Each row is where one point has got to under a steady rotation. How many ticks took it there?
The counts run from 0 to 437.
[ 36  20  -6  22  14  24 -28   2  49  40  26  14 -20  29  38  33  17  -1
   0  -5  -8   6   3 -16  -2 -14  16  -3  13 -13  31  19  42  -8 -17  27
 -33  14   8   4  17  54 -20 -18 -33   9   5  22 -45 -42]	60
[ -8  27 -17  -7  23   1  21  20  41   4  20   6   1 -46  19  -3 -16  14
  31  24 -29 -13  35  17  26  -2   3  -3  27  40  -8  49  14  34  -1  14
 -25  11 -40 -27 -50  35   2   8 -17  26  39  10  20 -22]	248
[ -9  21   3  -4   7 -32  -3  64  43  18  24   8 -27  -6  -4 -10   5  22
 -52   4  -2  -4  18 -10  -2  -2 -10 -18  -1   2  -9  60  32   0 -20  24
  31  22 -36   5  22  34   0 -17  -9   2  38  40  -2  -2]	422
[  3 -22  -1  39  30  -2 -18   2  40   9   8 -15  -6 -10  -8  40   5  17
 -50 -27  12  -3   8  27  38  -8 -16  -3 -45 -23  19  50  41  25 -13  24
  13  14  20   8  13  35 -23 -40 -19   1 -17  37  -6 -43]	149
[ 33 -23  -2  -4 -25  -9 -24  -6  16  24  30  33   1 -17  40  39  27   1
 -43  26  -9 -36  17   7  12 -20  43  14 -12  11   8  54  15  39  -7  18
 -20  24  16  24 -18  30 -37  -7   6  26  21  19 -42 -12]	190
[ 41  28 -33   5  15  12  -4  23  24  -2  11   5  -6 -46  28   6 -12  -5
  12  32  -7 -30 -13  -6   6 -11  43  -9  -1  12   4  55  28  16   1  -8
 -14  23 -35 -12 -45   9 -26 -41 -35  56  22 -22 -17  -3]	235
[ 28   0   9  25  38 -13   2 -17  41  44 -20  -4 -47 -21 -10  29  14  10
 -40   6   5  -3   4   7 -29 -26  -1  13   8 -54   8  50  42  13 -46  16
   1 -15  -3 -24   8  15  13 -10  27  -1 -27  40  -4 -31]	165
[ -7  15  15   1  33  29  -6 -46  54  16  -6  -5   1 -18  29  34 -15 -13
 -18 -14 -15  -5  32   2 -31  13  32  -1 -37 -33  11  11  14  21 -22   4
 -54   7 -38 -46  -8  35 -16 -10  18  24   4  20 -19   8]	336
[ -3  12 -22  12  35 -16   6 -14  14 -17  34  25  22 -19  43  45  16  33
 -20 -15 -37 -25  38   4  27  11 -14   9 -20 -11  -2  47  15  23   7  28
 -13  -3 -43  -2   2  44   1  11  -4  23  49  22  -1  26]	381
[ 11  22  19  11  32  -9   3 -19   8  18  31  21  -2 -16  44  13 -18  22
 -47 -12  -3 -28  23   8  17  12  21  -7  -5 -30 -10  41  30 -12  -4  20
 -39  23 -30  16  20  27 -31 -14  25  52  49  34 -15   7]	201
[-12  37   9  18  17  17   6  21  38  -4   1  -2 -31  -4   1 -13  11 -25
 -38  12 -19 -34 -10 -32   3  -2  15   2 -28 -15  40  40  27  -6  12  12
 -10  39 -43  20  14  42   8   4 -46  11  40  14 -25  42]	95
[ -7  33 -28  -5  22   7  -6  17  42   3  10   0 -43 -21 -14   9  33  -5
  19  12  17 -42  -5   3  31 -33  -3  26  24 -23  -7  50  15  26   7  12
   7   8  -3  10 -31  13 -32 -72 -17  50  -7   8  11 -24]	222
[-22  22  58  46   3   1 -12  24  58  41  17  23   2  21  24  19  -8   5
 -25   3  -3 -49  35   6  -2  -9   3 -11 -12  -3   4  26   3  19 -11  19
  -3   9   1  22  12  33 -40 -50  -3  20  33  29  -4  18]	20
[ -9  14  39  51  24  -6   4  14  34   8   6   9   4  -4 -20  25  -2   9
 -19 -27 -16 -10  41 -10  28  -6  -3 -39 -16 -22  10  66  40  11 -15   3
  32  17 -39  -9   5  25  -1  24 -50 -16  28   0 -10  29]	109
[-20 -12  -7   1  40  23  20 -39  52  -4 -10  -3  17 -50  -8  27   5 -13
   1 -19   6 -17  45  38  44   1  22  12 -35  -8  29  55  29  29  -2  -6
 -30  14 -16 -23 -32  25 -15 -26  -7  11 -21   5   3  16]	143
[ 21   4   8  22  -6 -11 -35 -18  20 -15  -3  -4 -16 -18  13  31  -1  20
 -57  16  10 -39 -21  -9   5 -39  -3  -6 -47 -40  -8  73  13  51 -20   4
   7  11 -20   6  -4  30   4 -25  -4  36  22  27 -12 -20]	161
[ -1  29 -21  -9   5  -8  -6 -22  38  -8  -9 -20 -48 -27  -9   5  18  12
  16   2  14 -34   7 -24  22 -56  12  -8   9 -23 -18  74  28  18 -19  -1
   8   8 -45 -10 -31   9   1 -32 -16  46   0  -2  -3 -25]	430
[ 29  41 -49 -13  24  -2   0   4  13 -26   8 -11 -42 -41  17   8  14  26
 -21  19  -7  -2 -27 -20   4 -23   2   5   9 -30   0  51  41  14   0   9
 -10  23 -51  -1   2  20   5 -23 -15  33  21   9 -12 -46]	432
[ -9  17 -15 -19  15 -10  -4  22  48  26  -5   5 -51 -24 -30  -6  31 -19
  25  29  22 -43  11   1  29 -40  17  23  19   0 -11  60   3  30  13   7
   7  -1  -8  -2 -43  20 -16 -49 -14  47   0  15  16 -17]	221
[ -9   2   1 -12  39  20   1 -25  48  15  -7   5  -2 -37  21  19 -19 -21
 -13  15 -19  -1  26   5 -30  17  34   0 -46 -13  14  20   5  25 -13   8
 -57  15 -43 -65 -19  40  -5   0  17  36  14  20  -2  11]	337
[  0   7   6  33  55  -2  16  69  37  26  27  27  -3 -15   4 -11  -3  -6
 -31  29 -27   7   7  36  13   3 -12  27   4   3  17  23   4  20  -4  29
  -3  11   2  -6  28  45 -31 -30 -29  11  41  47  10   2]	17
[ 17  30  -9  21  37  -2 -22  35  37  16  19  -6 -36 -19  -1  -3  -9  -4
  -3  45 -11  -2 -23 -32 -15 -30  -2  11 -13 -15 -10  42 -13  12  -2   0
  -5  20 -25 -29 -16  19 -15 -37 -25  69  42  20   5 -28]	28
[-21  28  34 -20  -4   5  -6  11  43   7   8  19 -49   7  -9  15  26   3
 -49   7 -12   2  36 -16  -4  -1  21  -9 -17 -28  10  59   6  15 -22  24
   2  29 -16 -16  17  50   5  41 -12 -26  37  41 -19  -2]	124
[ 44   5   9  19  25  -2 -24 -24  35  11  -7  48   0   6  28  45 -22 -16
  -9  -9 -15 -26  -1  -2  24   1  10 -41 -34  -3   8  25  16  29   0  12
 -21   0 -33  -6   3  43   0   4 -37  44  33  -3 -12 -53]	71
[-18   6  24   8  27   4  12  -8  70  62  10   4  -7 -25   6  -3  -5 -10
   8  32   0 -27  31  18 -17 -54   7  27   1  17   2  24  -1  26 -17   1
 -33   7 -28 -17 -24  25 -13 -32   5  52   3  27   8 -19]	24
[ 29 -25   4 -11 -20 -18 -34  13  29  47  24  24 -24 -28  15  12  21  -8
 -36  33  -6 -15  14 -13  11 -21  39  17  -8  10   0  59  10  11 -17  20
 -20  29  23   3 -27  31 -30   2  12  36  15  29 -40 -19]	191
[ 29  41 -14  30  39  26  -3  20  29   0   1  30 -17  -6 -14  44  15  -2
  22  12   5 -43  -5  -7  32 -11 -12 -14   0 -28  -1  55  12  38  17  12
   6 -11 -13  -8 -49   4  -5 -12 -52  47  20  -4  28 -20]	42
[ 58  26  -3  27  22   0   1  56  31  39  17  33   2 -13  28  22 -15  27
 -30   2 -28  -5  12   9 -14  23  12 -45  24   7   9  34  51  12 -22  17
  -3   2 -23 -11  -1  37 -20  -7 -21   3  27   5 -17 -29]	241
[ 33  17 -22   6   0  15  -9  35  37   9  22  38  10   0  33   2  12  -7
   7  51  -6  -7  -7 -14  28 -20  12  16 -14  25  18  52  14  40   7  21
 -21  25   4  13 -23  51   3  18 -57  34  46  15 -10 -21]	56
[-22  21  -4 -27  45  -3  18   8  31  -3  18  20 -42  -2   6 -16  18  -3
 -18  10  -1 -11  19 -19  26   2  14  42   4 -32   4  57  17 -14  -2  39
 -10  27 -21   9  28  44   0  12   3  25  47  49   2  31]	394
[  4  30  26  23 -12  14 -35 -26  36  31   1 -20 -46 -12  -5  43  13 -13
 -17  14 -23 -33  -6 -28 -30 -49  16 -18 -11 -33   0  25  13  23  -2   1
 -30  14 -33  -9 -30  21 -13 -18 -21  24  -7  -7 -30 -46]	296
[  7   6  -3  20  55 -14  -9 -10  56  49  -6  18 -44   2 -23  29 -11 -28
  15 -24 -22   5  31   1  16   2  -6 -13   9 -21  20  17  27   2 -10  24
 -21 -10 -25 -38   0  49   2  -7 -13   5 -27  18  10 -52]	75
[  6   6   3  35  25  12 -15 -15  58  14  -7 -26 -18  -8   9  23  24 -14
  16   6   1 -34  30 -37 -19 -13  23  23  -2 -40  30  54  40  -7 -37   9
   0   6  -7  -5 -17  25 -10 -37  -2   7  -5  11 -36  66]	363
[ 45 -10 -16  34  16  -6 -30  -1  10  21  23  16   8 -11  14  41   0   6
 -42   8  -7 -30 -13 -24  19  -3  13 -17 -53 -17   7  64  39   6   2   6
  -8  29 -15  10 -21  18  -4  16 -24  53  31   5 -37  -2]	370
[ 25  -2   6   0  48  13  26   7  25   6  -7  42 -35 -15 -28  14  13 -14
 -42   3  10  26   6  25  13  14  26   3 -24 -48  44  48  44  15 -26   9
  -4  16   6 -15  42  28   3  24 -23 -16   1  35   0 -13]	136
[  4  35  27  18  13  42  20 -30  28  13  -5  26 -10 -14  -1  65  27   6
 -26 -16 -26 -45  29  17 -11   2  19 -30  -6 -38  33  22  39  30  18   7
 -43   2 -36   2 -28  15 -12  41 -23   4   2   0  -4  -7]	307
[-23  21  15  27  24  -8 -10  43  61   1   6 -16 -35 -32 -17 -17 -18 -26
   1  28 -44   4  14 -13 -11  -9   4   0   6  20  16  29  -1  15 -10   8
   6  14 -27 -40  -8  47 -15 -26 -38 -11  34  18   3  14]	287
[ 17  39  30  24  14  -2  27  47  48  24   0  38 -34  10  -4  -9  19   7
 -21  11  24 -44   7  15  -3 -29  10  -6  29 -16  15  58  34  21 -34  17
  31  -1   0  38  22  20  -8 -29 -28   7  18  25   2  10]	227
[  1  -4  12  -4  53  12   5 -24  52  10 -21  12  -6 -38  -1  10 -18 -32
   2  28 -10  -4  24   3  -8   3  25   6 -50 -11   2  42 -17  40 -17  -6
 -31  11 -33 -65 -25  32  17  14   8  43  23  15  13   3]	338
[-15  14  -3   2  28   9 -21  37  67  29   6  -9 -32   4 -16  43  28 -23
 -37  -5 -17 -23  31 -24 -27  49   3  -9 -33 -34  13  19   8  11   4  35
 -11  -3 -11 -33 -29  43 -10 -14  23 -12  -4  41  -1  23]	348
[ 26  -2  23 -21  32 -22  22 -14  31  55  18  49  -5 -41  20   5 -14   1
 -41  11   0 -22  25  32   9  -5  29  -6  -3   3  -5  41  20   6 -14  13
 -38  13 -29  -7   1  20  -9  14  40  52  26  33   0 -23]	203
